In the rows, zero is written as 128.
name the system of each run:
seq 1, M (10 x 20):
[[130 111 147 138 103 113 126 100 145 132 123 121 122 144 117  87 123 106
  152 100]
 [109 119 144 105 131 139 140 144 101 140 142 126 114 126 125 124 149 178
  105 126]
 [129 147 154 149 122 106 103 119 138 124  97 137 151 135 128 127  94 136
  124 151]
 [115  85 145 120  88 117 132 126 121 113 140 131 112 130 142 107 132 120
  130 107]
 [123 149 143 121 139 142 115 148 134 119 139 161 110 137 125 123 125 172
  108 124]
 [125 127 135 137 116  97 111 115 134 142 104 135 130 130 130 113 102 105
   84 122]
 [ 94 113 123 108  92 132 136 154 122 105 139 144 108 120 151 123 125 125
  119 145]
 [138 143 129 140 128 133 116 138 170 114 143 174 129 127 130 142 113 132
  104 117]
 [134 118  98 123 138 108 115 132 118 134 120 142 105 124 143 116 128  91
   88 109]
 [101 160 100 112 115 141 137 148 134 123 152 131 109 113 134 139 112 108
  112 157]]
seq 2, E (10 x 20):
[[144 165 151 151 103 139 109  82 148 110 120 138 117 122 124 120 110  98
  130 129]
 [104  74 131 121 154 133 161 149 133 138 144 104 131 138 118 136 135 124
  130 101]
 [144 164 109 116 127 134 119 129 128 146 104 150 146 128 126 117 149 158
  134 156]
 [136 114 136 163 115 102 133 105 108 118 133 113 116 104 157 139 108 113
  122 127]
 [121 122 135  97 141 144 114 149 124 101 148 112 122 156 107 132 129 126
  151 119]
 [133 142 144 143 133 142 140 102 153 157 115 144 129 127 112 107 144 141
  115 115]
 [117 103 112 133 132  95 141 140 103 149 114 110 144 121 146 132 118 133
  123 144]
 [134 142 137 116  96 137 107 127 118  89 134 137 120 127 138 126 127 131
  155 144]
 [132 115 156 142 149 133 127 119 141 125 149 132 109 136 115 126 124 137
  114  84]
 [114 135 112 107 144 117 130 137 123 167 108 116 136 141 110 109 134 128
  107 135]]
seq 3, M (10 x 20):
[[132  84 130 126 123 140 135 147 139 102 118 141 154 132 142 144 148 133
  161 130]
 [164 150 121 146 146 120 118 118 127 142 146 143 106 131 131 108 137 158
  147  99]
 [124 137 141 110 138 117 114 110  92 142 127  80 121 128 106 134 123 118
   90 131]
 [ 81 117 149 122 112 155 148 138 143 111 103 124 143 135 122 121 121 119
  155 162]
 [148 100 132 147 120 114 141 134 164 145 144 156 149 129 136 125 139 167
  147 102]
 [167 143 124 125 144 102  90 114  74 129 119 123 107 124 140 118 138 149
  105 119]
 [ 85 150 164 121 114 141 125 117 122 108 136  93 105 136 106 125  88 104
  126 146]
 [ 98  81 148 112 115 150 154 148 176 134 117 157 157 142 116 123 147 136
  120 119]
 [156 135 102 157 133  89 121 138 118 153 112 172 128 116 169 104 133 173
  127 128]
 [145 155 141 121  99 100  91 106  91 101 161  96 107 116 130 148  96 111
  102 130]]
seq 4, S (10 x 20):
[[150 145  88 148 103 111 111 164 182 102 151 196 137 132 162 123 104 132
  174 132]
 [197 125 103 118 141 124 113 112 127 132 195 127 108 115 118 166 159 119
   88  64]
 [131 173  68 120 206 156 115 147 131 129  98 130 119 128 114 152 125  70
  100 154]
 [125 130  88 124  98 132 164 135 208 143 154 117 194 126 113 165 124  92
  176 150]
 [201  90  83 115 141 147 124 140 108 105 125 155 155 114 158 161 207 152
  171 116]
 [186 191  81 162 203 114 110 111  95 137 158  78 103 131 117 140 110 121
  186 122]
 [120 115 129  88 141 173 146  95 120 118 128  36 162 130  75 182 152  55
  147 149]
 [112 104 121 138 158 185 172 143 147 127  72 138 170 138 128 110 176 152
  241 166]
 [188 114 130 146 123  69 134  90  73 180 148  60 159 127 131 119 154 199
  207 115]
 [127 138 165 122 156 154 103  84   4  74  93  40  85 114 130 137 139 108
  155 165]]
seq 5, S (10 x 20):
[[140 110 118 111  94 141 162  95 108 150 142 108 132  85 131 152 177 122
   96 128]
 [120 142 120 149 172 130 110 166 114  96 104 140 132 140 149 147  96 148
  158 164]
 [149 116 141 120  93 114 125  94 153 134 163  98 133 143 100 117 129 103
  154  87]
 [119 122 118 113 166 171 147 137  92 132 101 135 109 111 134 129 179 144
  109 137]
 [123 155 130 156 130  88 123 126 143 153 123 104 159 139 121 127  76 141
  157 157]
 [134  76 144 104  84 141 130 109 106  93 132 115 126 117 140 135 166 106
  132 115]
 [118 157 139 147 180 149 131 146 122 133 129 146  95 142 125 104 122 177
  151 123]
 [131 118 145 121 107  89 124  92 123 167 123  79 157 131 100 128 114 109
   96 119]
 [ 85 114 127 122 110 162 143 149 106  90  96 150 105 109 161 115 140 119
  138 169]
 [137 132 168 147 121 105 122 132 160 141 171 133 138 150 111 124  99 188
  150 100]]
seq 6, C (10 x 20):
[[139 153 126 127 166 176 138 122 113 121 117 117 143 104 120 181 152 144
  117 163]
 [152 119  92 158 175 112 128 139 143 132 107 118 158 144 131 136 116 108
  187 131]
 [143 144  96  99 125 153 148 109  97 147 142  88 123 116 118 121 180 130
  172 140]
 [143 145 145 152 197 138 121 121  90 131 103  93 136 132 114 150 123 164
  145 146]
 [122 101 129 134 141 121 141 111 121 142  96  81 150 151 114 101 132 103
  199 130]
 [118 121 153 120 125 151 153 118  80 138 119 105 122 121 134 105 168 188
  175 147]
 [147 114 176 156 147  87 104 105  90 137 103  90 144 151 120 112 108 171
  156 121]
 [ 92  82 171 120 108 122 141 106  86 128 106  85 101 145 124  72 135 118
  156 115]
 [ 88 111 205 132 106 129 138 131 113 128 122 129 120 141 124  93 119 208
  137 131]
 [128  74 188 140  80  73 109 104 118 131  97 135 141 143 138  83 115 150
  111 100]]
seq 7, W (10 x 20):
[[143  48 150 115  99 114 124 120 132 110 135 125 134 143 131 117 153 111
  133  76]
 [100 163 135 120 155 149 129 148  94 142 116 145  81 137 129  80 134 180
  129 142]
 [132 127 165 144  97  81 112  97 145 155 124 112 163 126 112 142  88 131
   74 124]
 [ 83  72 132 106  96 147 141 155 115  90  96 151 117 130 159 103 147 105
  137 144]
 [135 174 150 148 115 121 111 136 153 125 175 170  96 136 130 112  99 187
  128 111]
 [144  95 115 112 131  96 109 116 108 150  96 143 130 119 135 125 146 100
   37 101]
 [ 54 156 123 131 106 144 148 157 129 102 132 134  96 116 148 121  80 104
  128 184]
 [158 115 135 119  92 131 113 138 201 110 174 185 154 134 121 159 131 138
  104  89]
 [141 129  60 141 173 129 132 146  94 136  96 171  81 101 177 106 158 112
  100 125]
 [119 191 106 121 109 107 118 127 138 130 191  91 119 113 111 170  66  97
   94 154]]
seq 8, N (10 x 20):
[[155 129 143 126 141 145 109 117  91  98 133 123 109 122 137 137 150 153
  144 121]
 [114 137 144 142 167 132 137 118 133 149 129 101 114 148  99 109 110 123
  141 110]
 [103 109 134  94 107 143 149 129 141 149 113 115 163 129 106 133 150 122
  116 146]
 [126 116 146 152 113 123 135 137 124 113 111 155 144 115 159 134 126 174
  148 153]
 [148 105 153 131 127  96 105 114 100 120 143 105 112 148 125 112 119 141
  140  92]
 [ 97 135 154 103 148 166 133 123 113 129 121 116  97 137 100 111 142 123
   97 122]
 [ 92 120 151 138 119 121 144 140 176 145 112 142 166 135 114 135  97 133
  107 145]
 [136  77 133 116  83 106 118 138 119 109 115 156 141 123 160 119 147 139
  122 121]
 [127 150 149 142 136 116 106 126  96 115 148 140  71 126 144 106 107 159
  111 111]
 [115 128 143 109 147 125 108 121 143 130 129 108 122 150  88 132 100  81
   76 104]]
seq 9, W (10 x 20):
[[116 110 147 125 122 108 123 154 120 112 149 114 146 131 134 164  97 155
  117 141]
 [139 121 129 119 117 139 107 120 147 110 101 161 122 145 126  94 142 104
  135 111]
 [110 135 129 142 135 124 154 131 116 151 158 127  94 109 138 122 122 155
  108 119]
 [133 129 125 105 117 107  99 137 131 127 111 130 161 138 120 147 115 123
   93 146]
 [107 117 128 146 112 151 146 125 142 101 123 151 103 115 151 114 128  97
  143 131]
 [143 136 117 117 135 117 125 152 139 140 176 141 121 135 125 139 126 161
  116 106]
 [142 139 109 126 141 128 115 111 115 136  88 137 130 115 132 129 141  98
   90 139]
 [ 96 128 122 139 119 131 151 142 140 113 158 111 118 117 137 147  95 107
  145 146]
 [160 122 114 104 130 147 116 139 159 120 141 158 146 141 114 143 160 137
  130 106]
 [142 146  96 161 166 123 140 117 105 147 113 129 102 104 150 123 132 121
  126 132]]
seq 10, N (10 x 20):
[[118  88 150 175 125 113 136 118 122  79 167 101  80 132 153 119  83  83
  182  91]
 [132 143 117  54 148 165 121 143 145 158 171 131 106 161  69 112 177 150
   98  84]
 [113 149 127 174 150 127 150 104 143 169  48 152 161  95 140 133 115 121
   76 173]
 [114  79 115 121  65  76 126 160 116  91 158 102 149 126 171 150  91 109
  172 152]
 [177 153 146 110 133 175  90 119 118  81 163 168  76 138 124 116 172 165
  142  83]
 [118 142 118 166 207 112 154 105 139 199 112 101 114 132  97 109 104 105
   81  96]
 [ 81 121  99  69  68 124 137 149 131 130 103 104 179 121 126 145 131  84
  117 198]
 [161 132 147 171  96 150 123 138 153  64 152 193 131 103 174 164 128 181
  174 136]
 [188 101 108 141 185  78 105 112  94 163 153 103  90 156 123  90 140 130
  133  42]
 [ 72 186 117  81 138 170 141 108  93 157 103  79  98 116  90 110 137  87
   83 178]]
seq 11, G (10 x 20):
[[ 76 105 134 119 103 115 145 153 112 126 117 125 112 138 145  86 112 129
  153 147]
 [138 143 181 118  88 129 112 109 138 124 141 140 136 133 111 125 128 179
  112 124]
 [131 101 141 158 163  96 115 139 107 131 100 149 117 132 152 117 111 151
   97 112]
 [ 74 143 139 106  99 121 131 148 136 135 136 133 103 139 120  97  97 121
   98 141]
 [122 104 174 125 102 143 121 128 152 100 124 159 146 121 127 157 129 147
   82 123]
 [127 114 109 145 136 101 118 165 143 120 139 182 107 133 160 114 110 140
  112 106]
 [114 151 119  95 113 128 116 136 130 131 162 133  99 120 117 136 116 111
   58 119]
 [112 111 136 134 149 166 133 152 155  84 124 159 132 118 134 174 119 105
   92 132]
 [134 115  83 120 118 123 135 160 187 127 165 172 127 135 136 130 128 104
  127 101]
 [158 147  79  99 131 145 126 133 118 129 163 140 113  99 135 165 161 114
   80 124]]
seq 12, C (10 x 20):
[[113 149 157 111 103 178 113 148 126  64 131 154 127 124 135 153 131 161
  153 169]
 [185  97 129 171 154 102 126 108 161 140 147 144 137 135 130 132 133 135
  141  62]
 [109 135  82  80 128 103 133 138  86 175 133  97  98 128 122  96 144 112
   89 131]
 [ 97 168 174 142 126 164 118 117 138  92 101 128 140 121 116 158  89 126
  116 183]
 [144  57 121 148 123 125 148 143 173 107 134 152 158 137 148 141 143 116
  174  97]
 [159 163  84  99 119 109 120 129  93 170 160 139  91 120 138  91 166 170
  119 114]
 [124 163 158 139 154 118 103  98 104 122 112  81 131 124 102 164  81 101
   74 151]
 [ 77  72 132 124 134 167 158 159 170  89 110 139 135 146 132 124 128  81
  173 130]
 [160 146 111 127 102 130 146 131 152 167 153 174 142 118 139 110 173 210
  151 121]
 [179 143 112 137 143  66  82  97  64 140 112  91 130 115 138 147 113 113
   75 128]]
seq 13, E (10 x 20):
[[105 190 125 130 132 123 112 113 130 143  97 113 117 146 108  86  92 109
  148 163]
 [107  69 171 126  72 127 160 114 139 127 135 113 157 118 131 136 140 139
  134 122]
 [146 119 124 131 167 126 101 164 116 112 100 173 123 150 148 110 140 177
  141 121]
 [137 165 129 135 102  86 115  95 108 159 153 106  93 124 124  92 106 127
  106 114]
 [ 79  96 172  93 117 150 128 141 113  98 112 105 134 137 111 144 120 116
   92 147]
 [114 127 133 146 116 125 130 153 191 135 117 191 141 148 132  96 114 154
  145 122]
 [152 108  99 110 108  88 125 129  95 159 147 137 109 111 156 115 157 148
   82 100]
 [ 98 168 137 118 133 138 100 143 100  91 128 123  95 122 133 147  86 114
   86 165]
 [110 110 145 118  93 133 135 130 207 118 155 143 148 148 104 132 107  91
  118 102]
 [127 102  84 108 149 149 157 160 139 158 119 179 125 117 143 120 183 148
   92 113]]
seq 14, G (10 x 20):
[[157 117  96 107 161 145 134 138 115 139 139 130 132 117 124 159 173 135
  103 112]
 [128 167  82 146 150 133 134 133 137 129 123 122 124 117 137 140 107  90
  147 157]
 [139 103 120 106 108 145 143 107 135 115 154  91 139 124 114 152 153  84
  152 116]
 [164 138 101 134 168 158 137 130 126 130 127 137 133 125 130 135 169 156
  177 127]
 [152 157  90 141 145  94 133 102 120 171 132  78 139 125 117 124 118 104
  148 133]
 [118 111 135 110 123 159 143 106  86 112 101  79 135 118 123 134 159 105
  164 157]
 [146 137 146 158 132 133 138 110 146 138 130 118 148 140 120 113 131 165
  213 128]
 [159 114 121 121 135  82 121  97  80 182 104  84 140 136 121  94 154 149
  135 115]
 [ 91 155 161 143 129 137 137 110  76 129  87  91 117 117 133 108 112 151
  155 185]
 [116  95 203 140  94 103 120 103 142 124 115  99 159 160 104 104 101 149
  171 117]]

runs to name:
seq 15 (2 x 20):
[[109 110 100 121 164 172 157 142 154 109 153 116 109 121 115 163 135  59
  119 111]
 [149 133  76 103 134 163 148 149 184 134 147 150 165 128 114 158 164 109
  152 131]]
 -> G
seq 16 (2 x 20):
[[191 177 140 134 156 124  92 119 102 131 151 118 141 135 116 153 133 210
  156 127]
 [139  94 124 138 177 110 125  91  94 146  91  66 121 142 109 112 130  63
  127  98]]
 -> C
seq 17 (2 x 20):
[[153 110 149 138 136 117 105  95 125 145  59 141 142 152 118  74 153 133
  141 110]
 [ 94 134 155 132 106 101 149 130  84 149 161  92 101 120 139 105 104 184
  139 141]]
 -> M
seq 18 (2 x 20):
[[ 93 140 165 135  97 128 112 144 141  91 105 154 156 114 142 171  79 135
   73 184]
 [136  82 105 124 102 107 118 160 184 102 154 185 119 152 146 107 120  92
  137  79]]
 -> E
seq 19 (2 x 20):
[[ 87 156  53 103 136 120 152 182 166 170 134 150 131 144 125  93 118 115
  151 152]
 [191 155 110 135  68 113 114  85 133 128 134 137 169  85 146 171 147 126
  111 151]]
 -> N
seq 20 (2 x 20):
[[ 50  91 130 115  98 129 163 171 171 114 138 123 142 141 130 128  88  93
  144 153]
 [176 118 137  96  67 144 104 123 157 109 147 188 149 125 131 136 177 166
  119 105]]
 -> G
seq 21 (2 x 20):
[[ 90 111 118 119 155 134 134 165 136 115 129 136 104 146 127 109 112 107
  132 121]
 [129 146 138 120  91 143 141 114 168 150 133 150 150 121 113 123 147 152
  124 136]]
 -> C
seq 22 (2 x 20):
[[115 138 143 110  80  99  89 130 131 115  84 141 164 135 130 125  95 118
   95 173]
 [125 100 145 158  92 149 141 117 139  68 156 157  93 102 168 139 122 100
  143 109]]
 -> C
seq 23 (2 x 20):
[[204 128 117  99  98 130  91 112 129 106 161 146 141 136 123 141 174 148
  147  94]
 [125 136 123 154 208 143 129 115  66 129 104 101  72 117 133 121 131 111
  109 119]]
 -> W
seq 24 (2 x 20):
[[105 158 145 148  93 161 117 140 163  67 119 184 112 121 149 125  99 120
  149 162]
 [156  88 120 124 134 102 133 139 161 150 190 138 124 140 117 137 139 137
  100  52]]
 -> E
seq 25 (2 x 20):
[[ 93 101 139 141 114 111 140 146 128 127 117 149 107 138 152  80 113 137
  151 124]
 [135 145 151 105  87 112 109 121 124 138 150 144 118 128 123 114 132 170
   91 119]]
 -> W
seq 26 (2 x 20):
[[145  96 117 147 124 127 130 112 156 111 124 149 123 122 141 125 134  77
  128  93]
 [121 146  86 110 132 122 142 153 116 158 161 138 100 118 138 115 140 149
  112 127]]
 -> N
seq 27 (2 x 20):
[[150 145 159 173 142  96  98 113 116 117 108 120 142 138 133 131  87 156
  151 136]
 [114  77 140 109 109 128 144 115 112 125 139  87 114 139 120 107 148  96
  148  99]]
 -> C
seq 28 (2 x 20):
[[107 111 158 134  78 102 121 135 119 107 144 157 115 103 164 142  99 149
   61 133]
 [132 117 138 124 140 104  74 158 128  83 133 167  92 157 141 116  91 109
   91  93]]
 -> N
seq 29 (2 x 20):
[[106 123 177 145 125 135 129 110 142 116 114 124 137 125 116 145 101 122
   96 133]
 [109  80 122 125 108 118 141 157 150 119 126 160 134 135 151 110 133 123
  139 116]]
 -> C
seq 30 (2 x 20):
[[106 119 148 144 157 185 171 119 131 118 148 124 100 102 125 153 145 128
  114 117]
 [152 139  95 128 159  98 117 141 158 161 116 118 184 146 107 147 115 130
  142 138]]
 -> E
seq 31 (2 x 20):
[[136 170 103 109 119 135  91 133  84  93 125 147  78 123 152 108 130 117
  127 148]
 [107 133 172 137 117 135 138 114 161 119 180 107 115 128 100 156  87 115
   97 104]]
 -> E
